One turning vector, and how many ticks it has turned:
The counts run from 0 to 671.
[-18   7  -7  14 -25  22  32  18  -2 -25 -11   0   1  24 -11  35  21  10
  18   3 -37 -24  21 -36  -5  13   4   7   4 -14  33  18 -18  20   4 -14
  21   2  -3  -2 -14   4 -19 -15   1  -1  14  18  56  -1] -> 429
[ 26  13  15  17 -13  19  20 -26   5 -18  10  15   9  14 -34 -19  33 -12
  25  -8 -10   6 -16 -29 -27   8   7 -12   7 -11  13  28  -4  45 -19  -8
  25 -16   6  12 -12 -36  -4  -1 -21  16   6 -13  53 -15] -> 54
[-15  35   0  30  -1  19 -10  -9  22  14  -2   0 -12 -14  15  -7  14 -33
 -23 -34 -10  28 -24 -11  -8  58   7  -7  23 -11  35  20  -5   2  -2   4
  24   8  11  -4 -23  10  20  30  -6   3   3   2  28  -8] -> 380
[-15  39  12  25 -13  23  -7  -3  26  16  -6  -1  -6 -12  12   7  17 -32
 -18 -34 -16  22 -15 -15  -2  53   5  -7  14 -11  41  29 -11  11 -12   5
  27  -2  14  -8 -21  13  17  21   0   0  -7   1  23  -2] -> 381
[ 37  12  -1  17 -42  22  16 -22   1 -10  21  -4   7   5 -30 -17  27  16
  24   6  -7  12   4  -9   8  18  17   0  12 -21 -15   5  -8  36   6  16
 -14 -25   6  31   5  -8 -11   6  -4  14   9  19  60 -17] -> 512
[ 12  -2  18  30  34  18  15 -25  18   8 -10  17 -14  24  15  -5  27 -31
 -18  -8   2   7  -8   4  -6  37  21 -23  47 -22   4  31 -18  22  -1 -10
  -6  19  -2 -23  18   3  26  26 -13 -11  -8  32  17 -10] -> 564
[ -7  23   4  31 -15  28  14 -16  34  -2  16  -5 -17  18  19  -6  16 -23
  -3 -20 -27   4 -24 -13  11  43  -6   5  12 -12  31  28 -20  19  10  -4
  17 -13   8  16 -15  19 -12  30 -11   9   8  -5  45   5] -> 384
[ 17  -3 -15 -30  -2  -1   8  -4 -16   4   0  18   8   0 -32   1  20   9
 -19 -10 -29 -14  19 -10 -34  14   8 -28  35 -24 -14 -23 -22   5  10  -4
 -27  22   7  25  33 -12   2  16  14  -5  25  37  51  -9] -> 477
[-14   9   9  11 -16  20 -17 -27  14  20 -23  -1  21  36  -8  38   0  -2
 -10 -23 -21   8   0 -36  -2  19  20 -15  35  -5  27  39 -11  32   8  21
  28 -30  17  -5  -5 -12  23  -2  -5  -4   2   8  15  -3] -> 114
[ -3   8 -13  30 -29  27  13 -16  -2  -9 -12 -16  -6  30  -5  38  -6  18
  14 -13 -25   0  22 -27  21  16  12   5  19 -27  11  20 -15  34  25  13
  -7 -25  17  16  -5  28   4  -7  15  10   0  33  46  -8] -> 139
[ 11  39  -1  34  -2  26  -3  -9  26  10  -2   3 -24  -8  22  20  20  -7
  -3 -29  -5  24  -6  -1  16  47  24 -22  18 -30  16  28  -9  23 -19   4
  -8  -6  22 -19   4  15  27  11   5   0 -28  11  19 -11] -> 359
[ 15 -15 -13 -12   9  14  25 -26 -12   3  -4  11  12  15 -30   1  18   4
   0 -10   2  14  29   6 -33  17  25  -8  41 -45  -1  -5 -17  19   2  23
 -17  17  -1   8  26 -10  -5   5   9 -25 -13  47  44 -14] -> 291
[ 24  19  15   8 -32  16 -20  -7  31  32   1   1  16  -9 -16  -6  39 -17
 -10 -18  -3  35 -17   6  -1  43  30 -15  25 -10   8  17   3  15 -21  26
   9 -25  19  -1   2 -17  12  11  -4  -8 -10   7  35 -10] -> 526
[-18   2 -19  -9  21  11  23  -7 -17  -7  -7   0 -15   5  -9  12 -10 -10
 -21 -34 -34 -20  20 -17 -39  23 -13 -12  33 -40  -6   1 -32   5  24 -15
  -4  23  16   3  18  23  -5  25   7  -2  16  39  30   5] -> 622
[ 10  -4 -13   0 -32  15 -16 -22  22  22  -5 -10  13  12 -24   9  13  -7
  -8 -30  -2  24  -2  -4 -31  11  23  -9  38 -15  21  22   8  21  -3  46
   6 -15  23  10   4 -29  10  -7 -13 -15 -11   9  40 -10] -> 299
[-24   8   1  10  17   6  23  15 -23 -12 -26  14  -2  -2 -10   7  15 -19
 -20 -10 -17  -4  12 -35 -29  33   0 -17  31 -25  20   0 -11  -2   4 -29
  23  32 -14 -10 -18  -2  19  14   5   6  23  35  28 -10] -> 415
[ 14  -2  16  32   1  21  13 -15  40   5  -2   4 -14  41  19  18  29 -16
   2  -9 -11   1 -17  -8   2  27  17 -13  27 -14  16  56 -23  40  -2  -4
   9 -12   7 -18   1   8  10   7 -16  -9  -9  15  27   5] -> 569
[ 27  18   9  -2 -13  16  18 -16  28  -9  17  28   3  17 -15   8  41  -6
  21  -3 -19  -5 -18 -11 -18  18  12 -23  -2 -19  19  38 -24  49 -31  -8
   8 -15  12  -5  15 -27 -10   2 -11   3  -7 -15  48  -3] -> 52
[ 20   8 -12 -25  -8  -4  -3  -6 -17  11 -14  15  11  -9 -32  -5  20  -1
 -22 -16 -17  -2  13 -10 -37  19  12 -35  42 -30 -11 -21 -13   3  10  -4
 -18  21  10  17  22 -29  17  12   8   0  32  30  42 -14] -> 478
[  6  40   9  28   3  24 -13  -7  13  14 -12  -3 -17 -20  10  16  16 -13
 -17 -34   1  36  -7 -10   4  50  22 -18  26 -30   9  24   0  14 -20   4
   3  -2  21 -23  -9  11  36  10   9   4 -24  14  15 -16] -> 358
[ 24   8  19   9  -6  28  14 -15  -6   3  14   4  18   8 -28 -29  19 -15
   5  12 -11  15   8  -6  10  38   9   1  24 -11 -29   8 -29  31  13   7
  -3 -30  -2  26   8  16 -20  42  -6   7   2  33  47  -1] -> 535
[ 21  21   6  32   8  31  23 -22 -20 -18   3  -5 -12   6  -7   1   2   8
  15  -5 -12   8  14 -21  19  26  10  -6  27 -37 -18  15 -27  38  13 -11
 -13 -19   9   4   6  31   9  23   5  22   2  37  38 -20] -> 349
[  7  31   1   6  -2  15  20  27 -12  -6  -7   4 -10 -20 -14  15  12  -3
 -10  -1 -43 -12  18 -29  13  32   4 -14  10 -24 -22  -9 -29  12   9 -25
  -7   1  14  -5   2  32   9  23  21  15  19  37  38   2] -> 185
[-14  23 -18  -4 -16  13  -9   4  17   6 -14 -15 -20   7  -5  40   6  -8
 -12 -43 -37 -10  -6 -38 -25   6   0 -22  17 -17  25  39 -14  18   4  -2
  17  -2  34 -11  -6  -8  26 -14  -5   8  12  -1  30   9] -> 631
[ 23  15   4  -3 -19  28  -3 -30   7   4   7  -9   7  20 -26  12   0  11
   9 -14 -28   4  11 -22  12  12   6   0  19 -12 -23  25 -30  48  19  17
  -7 -51  29  19  22  18  -8  18   1   6   1  16  37   5] -> 325
[ 14  -9  -5 -12 -17   7  -6  -3  25  18 -21  15  13  19 -15  33  42  -2
  -4 -12  -8   7   5  -8 -44   5  28 -20  30 -13  22  31  -1  22 -22  20
   8  -3  15 -13   8 -40  16 -19  -8 -21  -8   7  33  -7] -> 277
[  0  27 -13  16 -27  11 -11 -11  33  14  11  -7 -21   9  16   4  13 -13
 -14 -38 -38  -7 -28 -15   3  35   0 -18  22 -13  16  18 -18   3  19  -6
 -16   2  29  18  -3  15  16  21   3  22  27  -8  48   3] -> 175
[  7  39 -21  -2 -23   5 -10 -12  11   8   7   5  -1 -28  -7  -3  24  -6
 -13 -45 -12  15 -20  -6 -28  33   3 -24  15 -26  34  -8   2  -2 -13  13
  -5  14  26  17  -3 -21  11  11   6   7  14 -17  53 -17] -> 670
[ 23   9  14  -2  17  19   8 -10   4  18   4  24  12  -4 -11 -14  26 -18
 -15   2 -16  10  13   6   2  52  24 -14  33 -24 -20  -3 -32  21  -7  -1
  -9  -8  -5  -1  28  14  -5  40   3 -12 -13  43  21  -5] -> 540
[ 12  20  -1 -14 -12  14  15  21 -13   0  -2   2   5 -47 -47 -34  22 -22
  -8 -19 -27  18  16 -13 -43  29  -9  -9  20 -34 -30 -12 -18  10  -4  -6
  13   5  15   6   4  -2  -2  22  -7   6  12  28  40  -3] -> 20
[-18   1 -18  -4   2  15  34  30 -10 -18 -15  12   7  -1  -9  30  16   6
  -5  -5 -25 -16  37 -16 -27  25   4  -1  19 -38  28 -12 -22   6  -2 -10
   0  37  -4 -11  -2  10 -15  -5  15 -16   9  40  50 -10] -> 435
[  2  33 -25 -11 -12   7   7  -5  14   3  14  22 -10 -27  -1  14  22  -1
 -18 -38 -20   0  -2   4 -19  43   5 -18   8 -43  28 -13 -14   2 -15   4
 -24  21  24   4  18  -5  -7  10  22  -5   4  -2  55 -11] -> 668
[ 30  14   7 -10  17  14  33  -2 -12 -16  10  34   0 -13 -30 -21  30 -10
   2   2 -20  -5  12 -11 -26  26  -1 -25  16 -32 -26  -7 -32  27 -14 -25
  -6   7   4  -1  28  -3  -8  23  -2   3   5  26  42  -8] -> 41
[ 22  24   1  31  21  18  11 -29  -2  -5   1   7 -27 -14  14  -6  11  -5
 -16 -21   2  19   5  -2  -1  42  18 -20  32 -44  -6   5 -14  12  -2  -6
 -20  12  10  -8  12  21  23  28  10   4 -13  31  28 -26] -> 355
[ 11 -10   3 -13 -23  16  15  -7  26  -3  -2  17  21  41 -23  19  39   5
   8   7 -39 -25   0 -20 -18   4   9 -14  19   2  11  28 -26  37  -8  -3
  12 -14   1   5  15 -28 -18  -6 -11 -10  18   5  51  15] -> 261
[ 20  21   8 -18   9  18  28  10 -11 -13   4  25   4 -17 -37  -5  28  -5
  10   6 -26 -12  22 -15 -17  24   2 -17   8 -27 -32  -2 -31  36 -18 -26
  10  -8   4  -8  21  -8 -16  17   5   1  -2  25  36   1] -> 40
[ 11 -10  -4 -11 -16   6  -5 -12  11  15 -22  14  12  14 -24  15  40  -3
 -13 -17   0  13  -1  -8 -50  12  30 -28  44 -16  23  23   2  14 -16  16
  13   8  10 -11   5 -47  29 -17 -15 -22  -2  17  25 -13] -> 276
